One turn moves every row onto another: examples first, then more rows asked
tem: [  3.8 -21.0  -4.0  -0.2 -12.0  11.4  41.3 -18.0   7.8  12.6   5.1   5.6
 -12.5 -33.4   3.2 -19.8 -15.8 -12.9   5.4   8.1   7.0  -0.7  12.7 -42.2
   3.8  -8.8  33.1   1.6  -3.1  -4.4   4.8 -23.1  -0.6  24.6 -10.6 -17.2
  17.0]
kede: [-15.3  16.7  -3.6  13.0  28.4  27.6   9.7   4.8   1.1 -27.9  13.2  11.6
 -14.2  -3.6  -2.9 -19.6   4.8  17.6  14.8  10.7  -4.2   7.9   8.4 -16.1
  22.5   1.0 -42.0   5.4  -2.6 -25.9 -14.5 -20.1 -16.8 -14.3   1.9   3.1
 -27.9]
linit: [ 16.1   2.1 -11.3  -4.7 -10.5 -14.5  27.2 -16.2  12.3  -1.1  -1.8 -11.0
  -7.9  11.5  -2.0  10.3 -11.8 -29.5 -30.4   7.7  11.7   1.1   5.2 -13.0
  10.4   4.3  18.7  19.9   0.7  25.1  33.6 -10.8   3.7  19.3  13.9  -6.1
   6.1]
doted: [ -7.1   4.6  13.4  -0.9 -12.3  21.1   5.8  10.8  34.6 -21.5   7.6  -8.7
  -6.1  -5.7   8.7  14.2 -10.0  -1.2   5.2 -20.4 -10.1 -30.6   0.4 -14.7
  -0.8  17.9 -15.7   8.8   5.4   5.6 -32.4 -16.0 -16.1 -12.0 -12.2  -2.9
 -18.3]
Nisov: [ -0.5 -18.8  -4.3  38.0   6.6  -8.0   4.8   5.9  -0.6 -24.8 -14.1   0.4
 -15.0  12.0   9.6  16.7   8.1  11.2 -24.9  13.0  -1.7  46.2  18.1  -6.0
  14.3   1.3 -28.5   9.9   5.7 -13.3  -6.7  -0.4  -0.7  -1.7   6.1  13.8
  10.7]
vom: [ 24.2  -4.1  -6.5  -7.2  -7.2  -5.7  -1.8 -20.2  18.5  25.9   8.0  11.1
  18.6 -21.1   3.3   2.0  -7.8 -15.8 -21.6  10.1  24.5  19.1 -11.2  -1.9
  -6.7  -2.9  28.2  16.1   6.4 -16.6  -3.2 -11.9   5.9 -13.3  -7.4 -18.8
  32.9]
vid: [  5.3 -20.3  -5.3  -6.2 -13.2   6.6  38.7 -22.1  -2.1   9.0  -5.5   5.0
  -9.0 -35.2   7.9 -16.1 -18.8 -17.0  -1.2  17.3   7.4   8.8   3.4 -31.2
   0.4 -10.3  32.4 -11.5  -6.7  -7.1  10.8 -18.0  -4.7  25.4  -9.6 -12.0
  18.6]
Mopep: [  5.8 -11.7  -8.4   3.0 -15.0 -18.9  21.5 -25.2   6.7   7.0  -1.9 -10.4
 -10.3   9.7  -8.5   5.3 -18.7 -30.7 -33.6   2.3  11.0   3.6   2.7 -14.0
   5.6   3.5  12.5  12.5  -1.4  23.7  28.3 -12.2   6.6  17.2  11.1 -19.8
  10.3]
fabu: [  9.5  14.7   7.8 -20.6  10.3   1.1  10.2  13.9   5.8 -22.3  21.8   4.1
  25.4 -13.8  13.2 -16.0  11.1  -6.8  -1.5  12.3 -37.1 -14.5  -5.9   1.7
  18.0  27.4   8.0  -4.2   2.2   5.0 -22.6 -11.8  -9.2  -5.5  11.6  21.5
  -8.0]
buva: [-11.6  12.2 -21.7   5.5  24.0   4.4  11.0  -0.8  -0.8 -34.5   9.7  -3.3
   8.3   5.2  -0.8  11.5  -9.0  26.9   9.4  20.3 -15.0  14.4   8.6   0.0
  22.0   5.4 -42.3  12.9  -9.0  -9.9 -23.9  -7.4 -18.4  -6.1  13.1   6.0
 -24.1]
buk: [-10.7  -9.6  15.1   9.1   9.8 -10.9  21.4   7.0  19.1  -7.8  19.8   4.4
  10.4  -2.9  -0.7  -3.2 -10.6 -15.4   9.7 -14.1 -15.7 -17.3 -35.1   5.4
  12.5   3.9 -21.1   5.4 -17.3 -34.0 -15.6 -40.1  -4.1   3.1   1.5  20.5
   1.2]
tidi: [ 19.5  -4.7  -5.0  -8.9  -9.7  10.6   0.6 -23.0  16.4  22.6   2.3   8.8
  15.2 -18.8  -2.7  -4.4  -2.5 -22.4 -22.8  12.3  23.8  16.9  -7.6  -2.2
 -10.3  -9.0  30.9  12.8   3.1  -2.3   1.8   0.1  10.1 -16.3  -7.6 -20.3
  24.4]
sovu: [-18.7   2.7   4.3   9.1  36.0   7.7  17.4 -23.8 -13.8  -5.6   1.9  -0.7
 -30.5 -15.1  -1.9   4.8   5.1   1.2  22.9  13.7   5.7   2.7  40.3 -15.4
  15.6 -16.7   0.9  -2.2 -15.7 -15.2   0.4   1.7  -4.8 -13.4  30.1  22.3
  -3.5]
Riz: [-17.2 -22.1  -7.2   4.8  17.8   7.2   5.5   7.5 -10.4  12.7   0.1  13.3
  13.4  12.0 -15.1   3.8  -8.6  12.7   4.8  19.3   7.0  18.4  19.6 -17.2
  27.6 -12.2   7.0   4.2  21.4 -29.2 -33.2   4.3  10.2 -28.7   2.4 -20.7
 -24.2]
Ker: [-15.4  10.1   3.7  14.1  24.0  -6.8  -2.7  -0.7   0.4 -12.8  10.2   5.0
   7.3  -9.0   1.5 -15.6  -5.1  16.0  22.0  16.7 -12.5  19.0   0.8  -0.8
  22.4  -1.2 -46.2  24.3  10.8 -16.4 -29.2 -15.4 -11.5 -29.9  17.6  -2.7
 -20.7]

buva turns into Ker
linit turns into vom
tidi turns into vid
Where do these go?
buk turns into doted
Riz turns into sovu

One turn moves every row onto another: examples first, then more rows asked
mar: [  1.3  20.2 -11.4   8.5 -21.0  11.2   7.3   4.4   1.5  27.5  11.3   1.9
   9.3 -28.4  -9.6 -21.2 -20.9]
borid: [-17.1  -5.7  34.4 -11.0  -5.5  14.9 -12.2  16.1   5.6   4.6   2.2 -29.0
  -5.6   1.5 -16.9 -16.0 -22.0]
Solab: [-21.1  16.4   3.5  -8.0 -15.0  11.3  -6.8 -18.3  -7.7 -37.8  21.0 -16.6
  -7.4   8.2 -23.8  -4.3   4.1]
pamak: [  3.6   8.2  40.9  49.0   6.8  15.1   3.3  12.3   2.3   1.3  22.9  10.2
 -31.4  -3.6 -15.4   6.0 -23.6]
gek: [-25.9   9.1  33.5  -6.7   0.1   8.1 -22.0  13.6   5.1   2.0  -0.4  -1.2
  -0.7   8.7 -15.9 -21.1  -2.8]
ror: [ -5.8  14.1   3.7  41.8 -13.8  26.0  11.9  -9.1  -2.5 -21.6   8.7  18.1
 -28.1 -19.7  20.9  18.2  -4.2]
gebot: [-16.2   3.2  -7.9 -15.7 -24.9  16.9  -7.4  -3.9  11.7 -21.2   5.2 -22.6
 -24.5  -0.7 -16.3 -15.6  15.8]
Nam: [  2.0  11.2 -14.7   6.8 -17.5  23.7   3.5   6.9  16.8  36.7  15.8   6.0
  -0.4 -25.0  -9.7  -9.2 -17.2]
Zis: [-22.8   3.6  12.0  -1.4 -19.0  25.3 -15.1  -0.4 -20.1 -18.7  -7.1 -23.7
  11.4   0.7 -10.4 -16.1  -4.4]
Vepi: [ -0.2  31.2 -18.3   2.5 -18.6   6.5  11.2  -7.4   8.7  17.2  33.2  12.1
   0.1 -15.7 -14.0 -13.7 -14.9]
kini: [  0.4  22.2 -27.5   8.4 -22.1  20.1   2.0  -5.7   9.6  20.6  26.2  15.3
   0.9 -16.9 -17.6  -6.8  -4.8]
Dolo: [-14.1   0.8   4.3 -10.7 -10.6  10.3 -15.1   4.1  19.6  -6.0  12.0 -20.2
 -31.1   5.7 -36.7 -15.7  10.7]
Vobos: [ 13.6   9.9  19.7  49.8  -5.5  -1.5  15.3  13.1  -7.8  13.1  13.4   4.8
 -44.6  -5.4 -16.6   4.3 -16.2]
lon: [  3.2   5.6  28.7  50.0  12.3  15.3  -1.7  12.8   7.9  11.6   7.4  18.6
 -31.6 -16.6 -15.5  11.6 -16.2]
Gibuk: [ -1.2  12.5  -2.3  46.5 -18.2  34.3   8.5  -8.2 -26.4 -21.3   7.2   3.5
 -18.9 -11.7  -2.9  19.2  -5.1]
Lovo: [-21.8  -4.4   0.8 -15.8 -27.0  21.9  -7.9   7.7   3.3  -8.4  -5.0 -16.6
  -9.6  14.0  -4.6 -17.3   8.1]
fug: [-15.1   3.5  27.0  -5.0   0.3  17.7 -21.5  -0.8  23.6 -18.5  26.5 -14.9
 -24.3   1.7 -37.1 -10.4  -1.4]
guf: [ -1.5  31.2 -20.7  10.8 -22.0  12.8   7.2  -7.1  -4.7  17.8  19.0  12.6
   9.9 -22.4 -14.7 -18.7 -10.1]
Murak: [ -1.3  12.4  15.3  47.2 -17.4  29.5  11.5  -8.4 -15.8 -31.7  13.3   3.5
 -24.1 -14.2  12.2   9.4 -12.7]
kasa: [  9.1  16.8   5.8  48.4 -15.2  -2.3  21.0  -3.1  -4.9  -9.1  17.2  -4.4
 -47.9 -16.7  -9.4   2.3 -10.7]
suna: [  4.5  18.5 -18.9   3.5 -16.0  15.2   8.6  -0.1  24.8  27.4  32.8  14.0
  -7.4 -16.0 -15.1  -4.9 -13.2]
Rete: [  2.5  11.4  10.9  47.2   4.4  13.4   6.4  -5.6  16.2 -12.0  22.8   7.0
 -45.1 -30.3  -6.9  14.3  -9.2]
ditor: [-25.9  -0.2  20.1  -6.4 -20.6  36.3 -13.9   1.6  -2.3 -26.7   1.1 -10.2
   1.1   8.3   3.2 -13.0  -1.8]
ravom: [  4.7   9.5  15.9  45.6 -16.7   8.2  22.6  17.9 -16.1  10.4   4.0   8.4
 -29.7   1.7   6.2   0.8 -18.6]
Faz: [ -2.2   5.0  34.8  49.3 -12.0  27.2   7.1  13.2 -15.5  -6.2   5.1  12.2
 -13.9  -0.8  11.0   6.9 -24.1]
pini: [  1.3  17.9  21.8  51.4  -4.4  14.6   9.7  -8.4   1.9 -29.3  30.0  -0.4
 -41.7 -17.7 -13.7  10.2 -14.1]
kadan: [  4.6   9.9   5.1  38.0  -3.2  16.8  15.8  -8.8   1.8 -19.7  33.8   4.9
 -40.1  -5.4 -19.3  28.3 -12.0]
Let: [-16.8  -7.8  12.9 -15.0 -14.5  14.7 -13.9  17.4  13.1   6.1   0.8 -10.1
 -15.3  20.0 -23.8 -18.6   3.8]
Gov: [-20.0  -5.5  36.6  -6.2  -4.6  24.3 -20.8  13.9  12.6  -5.1   5.8  -6.2
  -5.5  15.2 -16.8 -15.4 -11.9]
vota: [ -1.1  16.9 -23.6  12.6 -24.6  27.9  -0.5  -1.0   4.9  25.5  14.3  12.3
   5.2 -24.4 -11.5 -10.4  -7.5]
dizop: [  4.4  -3.9  24.5  35.7   5.3  16.6  16.7  11.7  11.4   8.6  21.4  -4.8
 -39.9  -7.7 -12.2  19.8 -33.2]
Zum: [-29.6  14.6  16.6 -12.2 -13.9  17.4 -13.5  -0.8  -2.2 -24.1  -2.0  -1.9
   5.3   4.5  11.4 -14.7   2.7]
Gomu: [  2.3  21.5  -7.5   3.2 -14.7   3.2  11.5   5.6  16.9  27.1  27.6   5.5
  -2.2 -23.4 -11.2 -18.2 -26.2]
vudiz: [  5.1  15.9   1.1  44.3 -26.1  10.4  26.1   2.1 -18.5 -10.7   8.3   3.5
 -35.4 -11.6  10.3   2.8  -9.2]
Ved: [-22.4  12.8  27.8  -6.7   6.7  -0.7 -22.9   0.1  25.5 -10.8  15.4 -13.3
 -18.4 -12.3 -30.0 -20.5   1.7]
sab: [ -4.7   5.9  21.1  49.2  -6.0  27.4   2.1  11.1  -8.2   5.6  -1.3  26.2
 -16.1  -5.0  12.6  13.9 -10.0]
redes: [-26.2  20.7   9.0 -14.9  -9.6   5.3 -12.0 -17.4  14.7 -35.6  15.3 -14.4
 -15.6 -13.0  -2.0 -16.1   5.4]
rav: [-17.5   8.0  20.8 -17.2   1.2  -0.2  -3.3  -3.4  20.5 -17.5  32.3 -21.4
 -23.9   7.9 -28.3  -3.6 -14.7]
dumos: [  2.8  -4.5  22.7  46.7 -10.8  36.9   4.9  13.9 -19.4   7.4  -6.0  -4.9
 -16.4 -12.8  -0.1  11.4 -24.6]
Bor: [-21.5  12.0  11.1  -3.2 -14.4  26.0 -15.7 -14.9  13.3 -42.4  21.1 -15.7
 -14.7  -6.3 -15.4  -9.6   3.5]

kasa turns into gebot
borid turns into dizop
Where do these go?
pamak turns into fug
Vepi turns into kini
redes turns into ror

One turn moves every row onto another: examples first, then more rows asked
riti: [-24.0 -15.9   5.8  -4.2  -1.9 -37.9  39.8  -0.7   2.7 -15.2  21.2  -0.3
 -14.3  -9.2 -12.4  18.9]
bosu: [  1.6 -26.4   6.1   3.5 -12.7 -25.1   7.5  33.3 -10.0  40.3  17.9  34.5
   2.0  17.2 -18.0  20.4]
vuno: [ -9.7 -41.0  13.4 -22.5  -3.9 -31.2  30.5  21.5 -25.5   5.3  12.3  -2.0
 -30.9  -0.8 -23.7   1.2]
mevi: [-20.6   6.2  -5.2 -12.1 -13.2 -31.1  20.0  24.5  17.9  33.5 -11.6  15.8
 -15.2   3.1 -35.9  36.1]
Zamid: [-24.3 -11.0  -0.5  18.6  -1.8 -28.5  20.5  -2.0  12.1 -21.0  13.5   6.1
  -1.6 -12.9  -7.6  20.5]
dor: [-10.0 -50.7  19.8   7.9 -18.1 -24.1   5.0  18.8 -30.7  -6.5   4.1 -13.4
 -15.7  -4.4 -27.2  15.6]
Didal: [-32.7 -41.9  14.9 -10.8  -8.6  17.8  23.5  32.9   0.7  -2.4  18.8  16.1
 -21.0 -17.8 -22.1   1.4]
Pofik: [-30.3 -14.7   8.5   6.8   5.5  11.1 -12.3  24.5   7.0  11.4  18.5  14.8
  -4.8 -38.3 -10.6  28.6]
Gunu: [-28.1 -15.1  18.7  -6.3  18.0   3.5 -11.3  28.5 -15.1  -2.4 -21.7  23.1
 -20.7 -15.2 -26.0  29.8]
bafa: [ -0.8 -31.5   0.2  -8.0   0.5   5.4 -11.8  32.0 -32.8  28.1   2.4   5.8
 -24.0 -16.7 -21.9  -6.8]
Nulef: [ -3.7 -16.9   0.3  -1.6 -13.2 -25.9   7.8  22.9  -5.7  41.0   8.1  39.1
  -1.5  29.1 -17.1  18.7]
nela: [-23.6 -23.8  -7.5  -6.0  10.1  14.6  -1.1   9.2   0.6  16.6  20.8  37.2
 -13.9 -18.1   5.2   1.0]
vegat: [  0.1 -40.0  15.0 -21.2 -23.3   9.0  11.0  33.1 -18.1  21.1 -19.0   3.9
   0.9  -5.7  -7.4  20.2]
bapip: [ -8.1 -32.6  14.7  -2.0 -13.9 -26.4  11.1  43.0 -12.0  38.4  36.3  20.8
  -4.3  -1.5 -23.8  25.9]
Fes: [-11.6 -11.8 -13.0 -10.0 -24.1 -15.0  12.6   8.3  14.9  37.8  20.2   3.9
   7.1 -18.0   2.9  22.3]
kalo: [-15.6   4.5 -10.9  -9.8   8.9 -33.3 -10.5   2.9  -7.5  10.3 -20.1 -11.5
 -11.5 -26.8 -12.8  15.7]
Taf: [-12.2 -10.4 -12.5  13.2 -13.8 -23.0   4.5  12.9   6.1  24.7 -25.9  24.7
  -1.4  25.8 -24.2  22.5]
fopek: [ -0.1 -20.1   8.6 -13.8  -8.1 -41.9  10.4  38.5 -15.6  22.3  18.2 -18.7
 -12.3 -27.2 -25.2  27.5]
pileg: [-27.1 -15.4 -22.6  10.6  -6.8   3.3  29.1  26.3  -6.1  22.9  31.3   2.4
   2.3  -8.6 -27.4  -4.6]
pok: [ -0.3 -35.1   7.0 -18.1 -17.0 -40.8   9.2   7.0  -9.8  13.8 -16.0   0.1
 -24.6  13.7   1.1  25.7]
Kiv: [-26.3 -19.2  -7.0   0.3  -9.1 -13.9  26.8  17.2   1.4  -7.9 -35.7 -13.7
 -12.9  -2.6 -33.3  14.4]
davo: [-22.1 -13.0  19.7   6.0  16.2   9.4 -15.4  26.4  -9.3  -2.8  -6.1  25.0
 -16.1 -19.5 -17.7  29.3]
Sim: [-14.9 -24.0   6.0  12.4 -12.2  10.4   3.3   4.5  -0.8 -12.7   2.0   5.6
  11.9 -14.4  10.5  18.4]
Fon: [-23.0 -27.2   9.2 -10.0   0.1 -39.4  42.0  13.0   0.3 -12.6  19.7   1.1
 -17.9 -14.2 -22.9  14.4]
Kapo: [-15.4 -17.4  16.0 -19.5  14.2  -4.0   2.2  22.3 -19.1   4.8 -28.1  33.6
 -25.8   3.2 -30.4  17.2]
Nis: [-20.9   2.9 -19.0  18.2   3.2 -15.8 -17.0  12.8   4.9  34.0   2.4  19.7
 -14.2 -12.9 -36.1  22.5]
vula: [-22.0  -0.5 -18.7 -18.8  10.2  -7.8  18.5  22.5  -9.0  29.1 -15.8  28.7
  -8.8   9.4 -32.5  -4.4]

Zamid turns into Kapo
Nis turns into pok
Where do these go?
riti turns into Gunu
Kiv turns into bafa
mevi turns into dor
Fon turns into davo
kalo turns into vegat
vuno turns into Pofik
Sim turns into vula

One turn moves every row onto another: examples first, then more rows asked
tini: [ 13.5 -25.5 -15.3  -8.1   1.5  19.6 -13.9 -20.0  33.4  27.0  44.5   0.8
   8.6  -5.1   8.0  44.7  -4.3 -20.6 -27.8  10.7  20.1  -6.0   8.9  26.5
   4.8 -21.1 -25.8  -8.0]
rulu: [  9.5 -26.8  -9.3 -23.2  -6.8  12.3 -14.6 -14.6  22.3  22.3  27.7   0.8
  -4.0  -3.4  -3.4  45.3   5.3 -16.5 -47.0  29.1  10.6 -10.0   1.2  25.2
  -3.5  -7.3 -37.0   5.8]
zad: [ -2.4 -27.8   0.1 -19.0 -15.4  12.9 -16.9 -13.9  25.3  12.4  33.8   0.7
   2.4  12.8   6.1  41.9 -14.2 -20.9 -42.1  17.0  21.2   0.9  23.8  31.6
  -8.5 -27.5 -23.2   5.1]
Disab: [ 15.2 -30.8  24.6  -8.4  -1.3  30.0  -7.1  14.9  39.0  15.7   2.9   8.2
 -27.7 -24.2   5.4 -12.5   3.1 -21.5  -2.2  23.7  -2.9  -2.1  17.8  25.6
  -5.5 -10.2 -24.8 -14.8]
Keva: [  1.3 -41.0   6.5 -16.5 -14.0  63.2  -3.1 -30.5  26.8  26.7  36.9  16.6
  -4.5  -1.0  -4.4  11.6  -7.8  -0.8 -22.8  32.0   5.9  -9.6  11.3 -30.1
 -17.8  -4.8 -18.5 -29.7]
zamu: [  2.2  51.0   5.7 -15.7  -6.6  35.1 -24.1 -22.7  18.9  10.0  26.1  17.1
   0.8   3.3  15.7  -0.9  -3.2 -13.4 -20.9  12.8   6.2   7.2  12.9  -3.3
 -21.6   0.6 -52.5  -5.9]
gifo: [ -3.3 -42.0   4.1 -20.8  -9.9  59.7 -10.9 -24.5  23.3  29.6  29.9  22.5
  -9.3   3.6 -14.6   2.8  -5.1  -4.4 -28.4  33.2  15.9   0.5  22.2 -23.7
 -32.1  -1.5 -27.2 -23.2]
Mabo: [ -4.4 -42.3  19.0 -19.3 -17.9  19.3  -6.5  16.3  23.0   9.2   6.3  -3.1
 -19.5  -5.4  11.5   8.9 -16.3 -20.3  10.7  36.6  -0.5 -21.4   8.6   4.3
   2.7 -14.5   7.0 -16.5]
Begiz: [ 15.3  -3.9 -23.4 -14.0 -26.5  -5.9 -22.1   5.5  19.2   1.8  55.6  12.8
   6.2   1.0 -18.2  -1.4  22.3   9.6 -14.1  23.6  27.3  -5.6  14.5  12.7
 -14.2   6.8  -6.5   0.9]
rer: [  4.6  15.7   6.0 -22.3  -6.4  35.1  -6.9  10.5   4.2   2.4  31.8  26.9
  22.8  20.3 -10.5 -32.5   3.7  -6.1   4.2  26.4  -9.8  -9.9  19.1  -4.0
 -17.7  -7.0  10.6  -9.3]
Rizi: [ -3.8  18.6  37.7 -22.1 -16.7  25.5 -10.5 -26.0  32.2  10.1  -7.0  11.3
 -23.6  -0.3   1.8  -5.6 -11.8  -4.6  -6.0   6.7  11.2 -18.1   8.9  42.1
 -19.5   7.7 -29.0  -4.6]
Guz: [ 21.0  17.7   2.7 -21.4  -1.2  39.7 -13.7  -2.2  16.3  -0.4  45.4  29.9
   0.1   8.1  -9.1 -45.1   8.0  -2.4   3.7  24.5 -15.6  -4.5  14.5   8.3
  -4.3  -0.5   0.5 -23.3]
miro: [  4.4   7.9   2.2 -20.3 -10.0  12.4  -9.9 -22.4  15.2  40.2   8.2  10.3
   4.0  -4.6 -13.5  -4.2   6.7   0.4  21.1   5.3  34.9 -24.8   4.5  22.2
 -16.3  20.8 -31.3  -5.7]
keni: [ -3.2  37.0 -20.4 -23.6 -12.8  19.2 -32.9 -24.9   2.2  17.0  41.0   9.5
   6.0  15.1   6.9   6.0 -10.6  -9.7  -0.1  21.6  25.7  -1.4   8.1 -20.8
 -15.2   7.4 -35.6 -10.5]
pova: [  3.4  16.7   4.0   0.5   4.5  14.8 -36.1   7.5  46.7 -11.9  31.8  17.0
 -13.2  -5.4  -8.8   6.3   8.6 -15.0 -37.3  13.9   7.3   5.5  14.5  35.5
 -28.6  -3.5  -2.2 -10.4]
gen: [  7.3 -44.5   1.7 -11.1  -8.0  15.1  -6.9  22.1  15.2  31.8  12.8   5.8
   0.1 -10.1  -4.6 -10.4   5.5 -18.1  23.0  24.6  26.0  -4.1  25.8   5.7
 -10.1  -9.3 -14.7 -10.9]
balu: [  3.3  10.5   2.1  -0.4 -21.7  10.3  -9.3   8.6  36.8 -12.3  39.4   5.1
  17.8  -0.1   6.9  30.6   5.0  -2.7 -20.7  18.2  -5.8 -26.8  -3.7   0.0
  -4.8 -12.2  21.2  -5.2]
Peno: [-13.5   5.9  21.1 -18.4 -23.2  16.6  -7.8 -29.9  22.5  17.1  13.1  -0.5
   0.4  11.1   9.1  15.3 -26.7  -3.6  25.7   4.6  22.1 -35.5   1.3  16.6
  -1.0  -0.2   5.5 -16.9]
Tema: [  4.3  19.2   4.4 -28.8   6.0  37.3 -22.7   3.6  11.3  -4.1  28.3  25.5
  -5.7  15.5 -11.5 -26.4  -0.9 -12.3  -2.2  38.1 -24.2 -15.9   1.5   0.4
 -13.9   5.1  15.3 -22.2]
zan: [ -4.1 -34.7  15.8 -10.0  -7.1  70.1  -5.2 -27.0  35.6  23.3  29.3  22.1
  -5.5  -0.3  -0.8   7.8 -10.9  -7.8 -29.8  22.5   7.2   0.5  24.4 -19.4
 -27.0 -14.1 -23.4 -27.3]
zugu: [ -1.6  41.8   7.0 -21.8 -25.8  29.7 -21.5 -32.4  16.7  -4.8  39.2   5.8
  -6.2  12.6  27.4  13.8 -19.3  -5.8 -12.2  21.7   1.0 -10.4   1.6 -15.5
   1.1  -3.1 -27.2 -13.5]

Rizi turns into Peno
Disab turns into Mabo
Where do these go?
keni turns into zamu
Keva turns into gifo
zad turns into tini
balu turns into Begiz
rer turns into Guz

